In the data rows, the value 128 means zero.
Here is a table of points, one per row:
107,97,96,95,134,127,76,169,165,125,80,112,157,123,102,103,140,94,207,173,98,125,108,104,163,82,124,131,112,133,169,83
163,133,106,158,132,112,128,110,106,96,164,132,70,177,116,142,125,157,166,98,219,132,89,112,150,101,87,124,98,87,8,116
132,151,173,110,96,142,113,160,140,122,127,147,153,131,81,160,108,153,51,135,115,115,189,94,158,160,107,114,189,176,135,147
69,69,87,179,134,139,120,172,134,100,139,103,90,130,183,84,125,138,148,119,204,120,155,141,133,136,207,117,142,151,149,132
157,104,117,116,123,113,139,153,139,115,102,166,193,128,165,132,137,79,139,70,129,204,84,95,137,111,87,81,107,134,104,157
175,121,159,105,114,122,156,123,174,155,105,117,141,163,127,115,163,141,97,88,128,94,102,59,173,153,103,94,182,106,120,136
103,146,129,157,156,154,122,67,113,121,113,164,131,81,107,149,94,112,154,134,139,99,130,94,169,154,200,142,106,147,142,142
119,108,80,138,144,62,129,134,83,124,120,154,149,164,116,77,128,151,150,141,123,176,170,189,117,192,158,98,93,118,84,99
188,122,138,122,99,143,101,170,118,116,137,126,129,79,113,130,185,143,100,83,105,181,150,138,142,101,102,154,105,135,128,139
90,137,155,166,90,130,204,69,140,118,136,125,141,96,165,182,135,159,110,138,127,125,142,181,160,128,88,131,42,107,185,86
176,78,131,157,190,88,111,120,115,88,78,102,145,151,138,114,113,164,118,117,176,117,157,104,93,143,91,146,82,163,149,129
89,78,108,140,115,194,116,106,145,154,136,109,142,105,169,118,135,119,106,176,130,99,151,128,142,178,112,110,122,140,116,91
138,96,161,98,152,151,127,155,147,171,97,89,155,195,92,147,102,142,145,102,70,100,168,136,114,94,170,192,111,161,117,72
112,132,97,85,151,83,91,60,105,136,128,86,121,129,115,152,71,126,92,66,139,153,76,144,136,113,113,127,139,113,95,106
107,101,139,88,130,183,130,132,157,110,177,171,149,107,107,92,88,157,102,165,149,157,139,141,152,112,113,107,140,91,113,204
88,95,144,124,95,126,139,71,118,172,50,127,132,114,74,141,160,119,80,91,200,118,82,133,148,117,125,203,124,205,116,136
129,122,73,146,98,137,94,164,141,108,174,107,109,98,28,130,95,82,119,116,59,54,129,115,87,178,140,102,109,109,97,116
113,50,175,93,167,106,95,125,120,106,173,132,77,50,95,92,161,64,130,150,137,126,113,124,107,143,142,85,141,146,172,93
104,144,126,174,97,160,132,110,78,140,150,94,129,88,114,151,101,131,135,124,133,117,107,152,112,49,148,98,147,164,145,126
140,138,110,97,139,174,76,141,107,102,106,104,141,162,113,140,127,147,81,124,105,117,133,140,111,155,156,88,130,144,138,114
127,134,93,130,93,148,127,155,109,124,146,182,140,162,159,191,81,134,143,128,164,109,159,92,138,154,145,181,94,148,187,50
192,54,155,105,142,100,142,140,138,161,154,82,90,86,118,87,133,111,148,169,132,142,93,119,115,136,146,161,162,138,97,89
132,122,128,92,162,64,136,149,29,111,137,100,152,134,125,53,105,142,72,150,95,96,106,170,147,82,120,110,160,170,135,124
134,153,91,202,168,83,128,106,175,161,132,100,121,210,163,158,123,81,118,130,136,167,142,116,73,66,143,77,94,148,88,127
101,67,124,120,150,139,148,94,104,111,87,103,170,116,145,177,49,131,123,119,79,185,125,107,140,168,114,185,122,109,118,119
120,188,150,153,150,102,129,136,123,152,120,145,112,127,118,91,135,156,145,127,119,130,120,183,159,137,100,115,142,151,150,150
109,131,150,131,137,140,91,144,163,120,97,125,128,171,145,181,184,95,109,140,149,108,136,127,134,101,148,151,127,130,122,144
128,149,128,104,117,162,156,114,158,104,118,85,115,126,95,114,120,118,119,179,132,89,139,98,79,161,106,82,113,169,145,114
136,157,145,132,112,172,142,138,142,179,133,133,157,99,97,91,146,156,73,96,78,140,171,48,151,88,114,148,116,75,126,92
164,109,109,93,103,93,160,184,114,126,90,106,131,81,142,98,136,137,171,152,108,139,184,130,152,155,147,136,84,134,118,138
131,141,202,71,112,113,190,138,118,164,141,71,136,73,107,117,87,102,43,160,171,113,142,150,79,142,139,114,102,99,174,111
143,121,120,113,101,82,130,136,120,117,73,183,184,176,154,141,177,110,92,122,148,114,146,161,50,116,112,106,105,65,110,168
35,105,158,164,138,155,124,100,110,132,164,99,15,180,128,93,130,112,135,126,88,95,48,143,72,156,131,111,98,106,87,149
122,83,95,133,136,145,127,139,131,179,156,100,142,79,61,131,158,132,163,119,149,178,131,128,113,166,142,158,119,174,134,158
114,118,76,92,133,111,144,74,163,110,182,127,126,131,159,152,125,164,94,102,73,135,118,93,74,115,174,215,193,151,106,158
131,186,127,129,72,150,117,100,127,156,141,179,166,175,160,101,130,101,168,149,135,105,173,106,161,114,98,118,161,140,108,156
178,151,117,75,138,126,95,98,107,148,173,137,133,113,127,146,152,174,102,125,98,104,135,122,125,137,156,106,131,122,135,152
163,113,77,140,152,119,104,101,134,163,66,163,127,85,102,150,113,199,138,85,158,120,108,141,146,173,173,90,108,165,161,188
98,166,130,118,178,102,176,113,79,37,85,111,142,65,180,151,168,131,176,155,147,132,146,107,92,101,170,112,134,158,82,161
107,136,99,125,166,161,181,160,121,63,124,158,172,161,200,72,142,190,172,127,100,166,146,136,126,96,170,187,96,119,154,161
153,181,107,166,118,125,113,117,140,177,117,121,136,157,142,127,167,131,107,184,115,93,125,128,106,81,158,132,144,34,97,102
176,165,136,118,127,135,151,121,150,112,140,132,65,119,81,90,94,75,144,78,129,187,156,100,166,120,145,167,96,61,145,155
126,127,139,104,91,48,118,137,154,132,127,155,90,92,131,186,134,109,197,90,74,116,110,173,154,117,110,144,121,67,89,162
122,99,154,164,142,153,210,171,81,206,98,62,158,105,108,134,159,110,99,111,137,151,92,67,146,177,137,144,136,132,166,118
102,167,94,166,122,114,72,133,152,140,147,86,123,123,117,139,137,106,174,155,121,145,113,143,134,144,107,133,141,91,128,140
101,143,120,73,164,162,126,154,112,133,183,107,161,156,177,127,120,140,126,120,165,53,140,127,159,170,140,190,119,120,170,152
96,161,118,145,192,111,197,209,143,122,131,191,118,72,125,166,150,75,79,91,131,116,49,132,142,124,115,143,137,120,111,96
125,102,149,184,70,159,130,80,129,119,186,111,157,141,101,110,106,63,98,145,161,104,77,133,132,115,135,122,117,110,149,109
132,97,133,96,131,95,123,132,139,150,161,109,126,121,131,161,173,148,120,92,120,90,159,169,108,92,114,87,121,134,124,169
144,93,181,163,121,88,43,151,111,47,145,165,82,165,123,139,115,143,139,169,88,155,120,156,112,122,151,147,138,154,96,147
110,203,153,113,112,175,105,95,107,129,64,190,97,192,191,182,59,191,167,152,98,168,142,116,141,88,96,85,187,135,66,120
136,146,92,124,73,118,142,116,117,98,113,131,107,185,117,138,102,202,154,139,146,141,53,147,127,96,135,115,130,119,154,132
There is one direction along which these points spread out most. How many in every 100 of the points above lie lower along it than each point below? Answers are rounded to whole numbers. More than half of the points above lie lower than the first one.
145,146,166,172,134,124,162,154,155,89,133,111,154,164,97,90,112,85,148,136,124,137,135,159,84,88,59,138,169,96,130,110 33
150,166,170,172,110,199,128,165,99,108,93,81,98,137,224,88,99,56,118,98,116,145,119,169,138,125,135,194,117,89,92,169 25
149,96,110,102,123,171,113,140,116,140,171,133,155,124,136,199,188,142,144,167,127,154,142,178,122,137,124,109,189,103,145,111 40
133,152,153,89,133,184,134,158,87,179,179,172,103,121,121,172,130,131,187,68,158,118,195,129,102,139,116,104,176,145,241,102 79
159,154,100,139,133,79,92,97,158,104,73,187,88,124,137,98,126,126,124,162,136,105,120,114,73,170,110,101,149,144,147,81 25
114,124,121,112,115,133,125,139,202,169,93,124,87,91,165,92,142,147,111,164,88,90,157,82,76,110,76,126,156,196,174,147 77
106,199,168,127,98,89,98,113,187,107,183,194,159,111,127,67,197,143,161,117,187,172,80,140,197,164,98,96,112,110,120,97 25
140,149,139,179,154,104,152,70,131,124,130,160,100,157,124,127,86,108,153,171,116,142,154,116,229,136,96,100,141,121,117,127 17
